Each row has a name. Each piece below is followed by the name of the row it came from, unless a question asks for something else. Each question is about the rows just above it.

<74>: [ 35 -53  92 -75  64 -49  31 -15]
<151>: [-50  29  -2  20  -1  12  -2 -11]
<170>: [-73   0 -41   0 -18  21   0   0]
<26>: [ 62 -49  39 -16  19   0  12  -2]
<115>: [ 66 -73  53  53  32 -14  20   0]
Where do [-2 20] appear?
<151>
The value that <170> holds more than once:
[0]
The value that <115> holds more than once:
[53]

<75>: [ 21   5  20  31   6 -46  -9  -8  27  30 -20  18  -1 -55 -39 -65 -10 -55
 -37  -4  40   7 -66   3]
<60>: [-62  -9   1   6  -6   3   9  10   4  17  -6 -13  15  85   7  25  13  37
  86  39 -45   8  27   0]
<151>: [-26 -14  -5  -3  33 -74  -8  15  29  28 -51 -15  51 -27 -23 -40  30  28
  23   1  -9 -80  22 -48]
<73>: [ -9 -79  15  37 -65 -43  -5 -61 -57 -46  29 -12 -30  47  22   3  26  65
  32 -11  25  49 -10   6]
<26>: [  5  20  21  -8 -34  56  16  24   6  26   8 -33  35  15  -6  54 -17   7
  32  50  -5  -9  37  39]
The next 3 entries after [-39 -65 -10 -55 -37  -4  40]:
[  7 -66   3]
The row with [ -9 -80] is
<151>
The value that <151> holds more than once:
[28]
Give the next 3 entries after [ 5 20 21].
[ -8 -34  56]
The row with [-26 -14  -5  -3  33 -74  -8  15  29  28 -51 -15  51 -27 -23 -40  30  28
  23   1  -9 -80  22 -48] is
<151>
find: [ 21   5  20  31   6 -46  -9  -8  27  30 -20  18  -1 -55 -39 -65 -10 -55
 -37  -4  40   7 -66   3]
<75>
find: [ -9 -79  15  37 -65 -43  -5 -61 -57 -46  29 -12 -30  47  22   3  26  65
  32 -11  25  49 -10   6]
<73>

<26>: [ -9   5  21 -12   7  83  -4  21 -13 -50  -6 -28 -12  -3 -32 -33  40 -29
 -88 -14  22  25]
<151>: [ 44 -27  16  55  -4 -62   3  -9   5  21 -11   9  11   6  48  23 -37  53
  83   4  -1 -52]
<185>: [-72 -21  -7   6 -28  30  -2   9  -8 -33  -2 -19 -18  -1 -45 -23  33 -44
 -90  -3   9  31]
<73>: [ 13  43 -45  49  92  43  28 -11 -47   5  -8 -28 -15  14 -72 -21  -7   6
 -28  31 -38 -22]
<162>: [ 13  43 -45  49  92  43  28 -11 -47   5  -8 -28 -15  14 -36 -21  -7   6
 -28  31 -38 -22]
<60>: [ 44 -27  16  55  -4 -62   3  -9   5  21 -11   9  11   6  48   4 -37  53
  83   4  -1 -33]
find: [-72 -21  -7   6 -28  31]
<73>
find: [ -1 -45 -23  33 -44 -90  -3   9  31]
<185>
[ 44 -27  16  55  -4 -62   3  -9   5  21 -11   9  11   6  48   4 -37  53
  83   4  -1 -33] is in which row?
<60>
Repeated in <60>:
[4]
Which row holds [  6  48   4 -37]?
<60>
find: [-3  9 31]
<185>

<214>: [-13 -13 -13 -13]
<75>: [-17  40 -29  52]
<185>: [-15 -15  36 -15]
Which value appears more than once in <214>?
[-13]
The value that <185> holds more than once:
[-15]
find: [-15 -15  36 -15]
<185>
find: [-13 -13 -13 -13]
<214>

<73>: [ 17  -4 -10  11 -11 -13   2   0   1   1  22  24 -11  -3  -4   6  -4   3
 -10  10  -3  -1   6  14 -35  16   7  -9 -11  11  10   9  13   4 -13 -11
   8  -2  16  -1 -13  -1  21  -1  16  17  -7  -9 -11   8  -8 -25 -10  -1
   5  -6  -5  13  -3  -8   7  -4]
<214>: [-23  -3  -5  12  32  17  35   6 -33 -46  29  12  23 -13 -39  17 -15  91
   4  24 -23  23   9 -18  12 -13 -28 -19  16  12 -32  -3 -26 -15 -26  30
 -11 -17  -1  36  25 -18  12  -7 -18   9 -31 -36 -11   0  68  -3 -10  -9
  27 -16   6  81 -26 -12   2  14]
<60>: [-23  -3  -5  12  32  17  35   6 -33 -46  29  12  23 -13 -39  17 -15  91
   4  24 -23  23   9 -18  12 -13 -28 -19  16  12 -32  -3 -26 -15 -26  30
 -11 -17  -1  36  25 -18  12  -7 -18   9 -31 -36  -5 -36  68  -3 -10  -9
  27 -16   6  81 -26 -12   2  14]
find: [-23  -3  -5  12  32  17  35   6 -33 -46  29  12  23 -13 -39  17 -15  91
   4  24 -23  23   9 -18  12 -13 -28 -19  16  12 -32  -3 -26 -15 -26  30
 -11 -17  -1  36  25 -18  12  -7 -18   9 -31 -36  -5 -36  68  -3 -10  -9
  27 -16   6  81 -26 -12   2  14]
<60>
find: [-36  68  -3 -10  -9]
<60>

<60>: [-36  30 -30   0   1  31 -30]
<75>: [ 31  50 -32 -25  58 -28 -29]
<214>: [ 32 -36  31 -29   4  31   1]
Shared by <75> and <60>:
[31]
find: [ 32 -36  31]
<214>
What are the next 3 entries after [ 50 -32]?
[-25  58 -28]
Which value is in both <60> and <75>?
[31]
find: [ 32 -36  31 -29   4  31   1]
<214>

<60>: [-61  11   9 -28]
<73>: [ -2 -62 -60  50]
<185>: [-41 -80 -74 -34]
<214>: [  2 -50  72  -1]
<115>: [  0  28 -41 -62]
<170>: [ -1 -86  -3 -85]
Where do [ -1 -86  -3] appear?
<170>
Where do [  0  28 -41 -62] appear?
<115>
The row with [  2 -50  72  -1] is
<214>
The row with [  2 -50  72] is
<214>
Which value is in both <115> and <185>?
[-41]
The one value in <115> and <73>:
[-62]

<74>: [-51 -26 -52 -51 -19 -24]
<75>: [ 58 -52  46 -48  57 -45]
<115>: [ 56  52 -24  15 -49 -50]
<73>: [ 58 -52  46 -48  24 -34]
<162>: [ 46 -59 -35  46 -11 -19]
<185>: [ 46 -59  46 -48  64 -48]
Which value is in both <74> and <115>?
[-24]
Repeated in <74>:
[-51]
The one value in <74> and <162>:
[-19]
Shared by <73> and <74>:
[-52]
[-48  64] is in which row?
<185>
What are the next 3 entries after [56 52]?
[-24  15 -49]
find: [ 58 -52  46 -48  57 -45]
<75>

<75>: [  5  19  23   6  20  -5  37 -30  17  -6   1   2 -37  14 -51  13  -9  32
  -4   1 -37  37  -1 -19  -3  32   9   2  12  25 -20 -54  18  31 -22 -14]
<214>: [-28  -5 -24   8   8 -12 -14 -64 -34   3  11  -5  30  -4 -22 -12   0  23
   0   5 -16  23  31  32   7 -36  -1  -4   0 -63  28 -12 -12  33   3  -1]
<115>: [  0   3 -16  39 -39 -26  -2 -25 -27   9  -4 -17   5 -17 -16  33  -5  24
  -6  47  14 -22 -19  19 -12 -15 -33  12  12 -72  -3 -71  25  12  15 -33]
<162>: [-12   5  37   2  40  30  14 -62 -17  25   7  -1   4 -16   2 -11  14  14
  -4 -49   1  -1   3 -16  39 -39 -26  -2 -25 -54  25 -20  18 -22  -3  64]
[-54  25 -20  18 -22  -3] is in which row?
<162>
The row with [-12   5  37   2  40  30  14 -62 -17  25   7  -1   4 -16   2 -11  14  14
  -4 -49   1  -1   3 -16  39 -39 -26  -2 -25 -54  25 -20  18 -22  -3  64] is
<162>
The next 3 entries after [ -1   3 -16  39 -39 -26  -2 -25]:
[-54  25 -20]
The row with [-28  -5 -24   8   8 -12 -14 -64 -34   3  11  -5  30  -4 -22 -12   0  23
   0   5 -16  23  31  32   7 -36  -1  -4   0 -63  28 -12 -12  33   3  -1] is
<214>
The next 3 entries after [-25 -27]:
[  9  -4 -17]

<170>: [ 23   7  17  69 -38 -27  -2  65  -2  14  16 -33  17 -37  -2 -43  -3  14
 -36]
<151>: [44  7 40 19  4 13 -1 14  6 33 38 10 41 12  8 15 -8 36  9]
<185>: [ 13  -2  38   4  38   0  14  38  33  38  16 -33  17 -37  -2 -43  -3  14
 -36]
<73>: [ 23   7  17  69 -38 -27  -2  65  -2  -3  16 -33  17  39  -2  50   1  22
  36]
find: [ 7 40 19  4 13 -1 14  6 33 38]
<151>
find: [13 -1]
<151>
[ 13  -2  38   4  38   0  14  38  33  38  16 -33  17 -37  -2 -43  -3  14
 -36] is in which row?
<185>

<75>: [-54  17  67  40  -3  -2]
<104>: [-48  31  61  16   7   2]
<60>: [ -8 -25 -32  -4  -1 -58]
<214>: [ 28 -55  -4 -32  -1  32]
<185>: [-54  17  42  40  -3  -2]
The next 3 entries after [17 42]:
[40 -3 -2]
The next 3 entries after [-55  -4]:
[-32  -1  32]
[-48  31  61] is in which row?
<104>
find: [-32  -4  -1]
<60>

<74>: [-85 -83  19  63  15  17  69 -48  85  42  56  30  43  25 -50   3  58 -60
  59 -64]
<26>: [  8 -61  63  19  17  69  15 -63  19  34  68  74 -60 -26 -17  71 -22   8
 -60   1]
<104>: [-57 -79 -22  47  81 -55  44 -23 -61 -39 -72 -89 -80 -54  68 -80 -73 -32
  29  81]
<75>: [ 80 -66  86  47 -72 -23 -61 -39  47  44 -23 -51  81   3  29 -23  31 -11
 -23 -23]
find: [ 69 -48]
<74>
[19 34 68] is in which row?
<26>
Where do [ 47 -72 -23 -61 -39  47  44 -23] appear?
<75>
find: [-85 -83  19  63  15  17  69 -48  85  42  56  30  43  25 -50   3  58 -60
  59 -64]
<74>
Where do [  8 -61  63  19  17  69  15 -63  19  34  68  74 -60 -26 -17  71 -22   8
 -60   1] appear?
<26>
The row with [ 80 -66  86  47 -72 -23 -61 -39  47  44 -23 -51  81   3  29 -23  31 -11
 -23 -23] is
<75>
find: [63 19 17 69 15]
<26>

<74>: [-23  37   0  84   6   1  -3 -19   6 -21   7  40  -6  -3 -18  35   2   0
   6  -2 -12  -3   2   3  40  84  42  -1 -15 -74  -3   7   3  25   0  -9
  -7]
<115>: [ -3  -9   4 -20  16   0   2   2   7  -4  13   1  -7   0  -2  -9   4  17
   6  -3   0 -10   0   4  -6 -10  -7  10  -2 -14   1   5   5   9  -2  -1
  -7]
<26>: [-71  72   9 -74  -1  -2  -2 -76  -9 -81  -1  82   3   2 -78  67  -7  -4
 -17  -3  14   3  -8  -3  83 -33  80  -6 -77  41  -1  -6  -6  28  -3 -42
   1]
<170>: [-71  72   9 -74  -1  -2  -2 -76  -9 -81  -1  82   3   2 -78  67  -7  -4
 -17  -3  14   3  -8  -3  83 -46 -16   1  -4  20   0 -11  -3  -6   2 -14
   1]
<185>: [ 62 -67  17  89   2   1  -3  70   8  74   3 -87   2  -2  75 -67   4  12
   8   0 -16   3   3   6 -83  40 -84   8  70 -30  -1   8   4 -23   5  43
   8]
<75>: [-43  40  18 -67   1   0   2 -39 -14 -41   1 -67   4   3 -41  29  -8  12
 -11  -2   0 -67  -4 -20  53 -44  53   4 -38  47 -67 -22 -10   9   3 -14
   8]
<214>: [-71  72   9 -74  -1  -2  -2 -76  -9 -81  -1  82   3   2 -78  67  -7  -4
 -17  -3  14   3  -8  -3  83 -33  80  -6 -77 -28   5   1   5  36   6 -22
  13]
Which row holds [ 37   0  84   6   1  -3 -19]?
<74>
The row with [-71  72   9 -74  -1  -2  -2 -76  -9 -81  -1  82   3   2 -78  67  -7  -4
 -17  -3  14   3  -8  -3  83 -46 -16   1  -4  20   0 -11  -3  -6   2 -14
   1] is
<170>
Where do [ -3  -9   4 -20  16   0   2   2   7  -4  13   1  -7   0  -2  -9   4  17
   6  -3   0 -10   0   4  -6 -10  -7  10  -2 -14   1   5   5   9  -2  -1
  -7] appear?
<115>
Give the next 3 entries after [-41  29  -8].
[ 12 -11  -2]

<151>: [ 24 -37 -39  12 -24  42  14  23  43  24  38 -49  39  44  63  30 -19   9
  -9]
<170>: [-27 -21   5  -7   1   6  16  22   9 -38  -9 -22  -3  10  27   6 -58  17
 -25]
<214>: [ 12  20  -4 -21 -18 -15 -12   1 -44  -4 -22  14 -25 -28   1  10  39  -5
  -9]
<162>: [ 23   4 -25  -5 -15 -16 -24 -39 -21  29   8  15  -3 -23 -28 -23  44 -31
  22]
<75>: [-33  14  37  25  59   7  11   3   5  -2 -27  31 -15   0 -26 -13 -19  23
   4]
<104>: [17  9  5 45 58 16  5  3 25 50 22 14 19 20  0 10 17 25 18]
<26>: [-22  30  14 -25   4 -17  -2   4 -29 -29 -57  35 -32 -20   3   7  -4   2
 -21]
<60>: [ -7   4   4  14 -25  30  -2 -17  42  -2 -30 -13  10  36  67  43 -20  12
 -38]
<115>: [ 27  27 -26  -4  -7  43 -19 -34 -15  30   3  28  -1 -15 -13   3  59 -19
   8]
<73>: [ 15 -23 -29  23 -29  46  12  25  60  37 -15 -31  27  53  91  64  -9  20
 -26]
<185>: [-25  10  -1 -26 -24 -10 -21 -19 -16 -25 -63  18 -25 -17  21   4 -10  -2
 -30]
find: [ 15 -23 -29  23 -29  46  12  25  60  37 -15 -31  27  53  91  64  -9  20
 -26]
<73>
Give the next 3 entries after [ 30  14 -25   4 -17  -2   4].
[-29 -29 -57]

<151>: [  9  -8  16  90 -22]
<26>: [49 -2 16 -7  1]
<162>: [  9  -8 -82 -22 -61]
The row with [16 -7] is
<26>
find: [  9  -8 -82 -22 -61]
<162>
Which row holds [-2 16 -7]?
<26>
The row with [  9  -8  16  90 -22] is
<151>
The one value in <26> and <151>:
[16]
[49 -2 16 -7  1] is in which row?
<26>

<104>: [10 11 18 35]
<162>: [-37  -5  -2  18]
<75>: [ 13  53  22 -33]
<74>: [18 46 14 -7]
<170>: [ 29  11 -38  35]
<185>: [ 29  11 -12 -74]
<73>: [-2 26 56 -8]
find: [18 46 14 -7]
<74>
Which value is in both <74> and <104>?
[18]
[ 29  11 -38  35] is in which row?
<170>
find: [10 11 18 35]
<104>
find: [ 29  11 -12 -74]
<185>

<151>: [-35  66 -32   6  -1]
<73>: [-31  63 -40   8   7]
<170>: [-46  63 -37   0   3]
<74>: [-29  61 -17   6  20]
<104>: [-41  66 -41  11  -1]
<26>: [-48  64 -37  -6  11]
<214>: [ 26  68  16 -20  16]
<115>: [-44  69 -32  -1   3]
<75>: [-34  61 -36  19   3]
<162>: [-37  67 -33  11   2]
<185>: [ 21  57 -22   3  21]
find: [-46  63 -37   0   3]
<170>
Repeated in <185>:
[21]
find: [-29  61 -17   6  20]
<74>

<170>: [ 52  26 -27 -56  33 -34 -83  -6]
<104>: [ 43   8 -53 -56  39   4 -18  11]
<115>: [ 55   8   9  24 -39 -12  13   0]
<73>: [-47 -55  40  64 -35   1 -14  42]
<162>: [-25 -39 -53  13  20   3  65 -40]
<214>: [-63 -55  31   0   7 -22  22 -43]
<151>: [ 44  -1 -38  14  44 -19  36   5]
<75>: [ 53  -3  -5   7  31 -50 -23  -9]
<185>: [-25  56  54  26 -27 -25   8  54]
The next 3 entries after [ 56  54  26 -27]:
[-25   8  54]
The value that <151> holds more than once:
[44]
Where do [-39 -53  13  20] appear?
<162>
What are the next 3 entries after [ 54  26 -27]?
[-25   8  54]
Which row holds [40 64]?
<73>
Which row holds [  8 -53]?
<104>
Which value is in both <214> and <73>?
[-55]

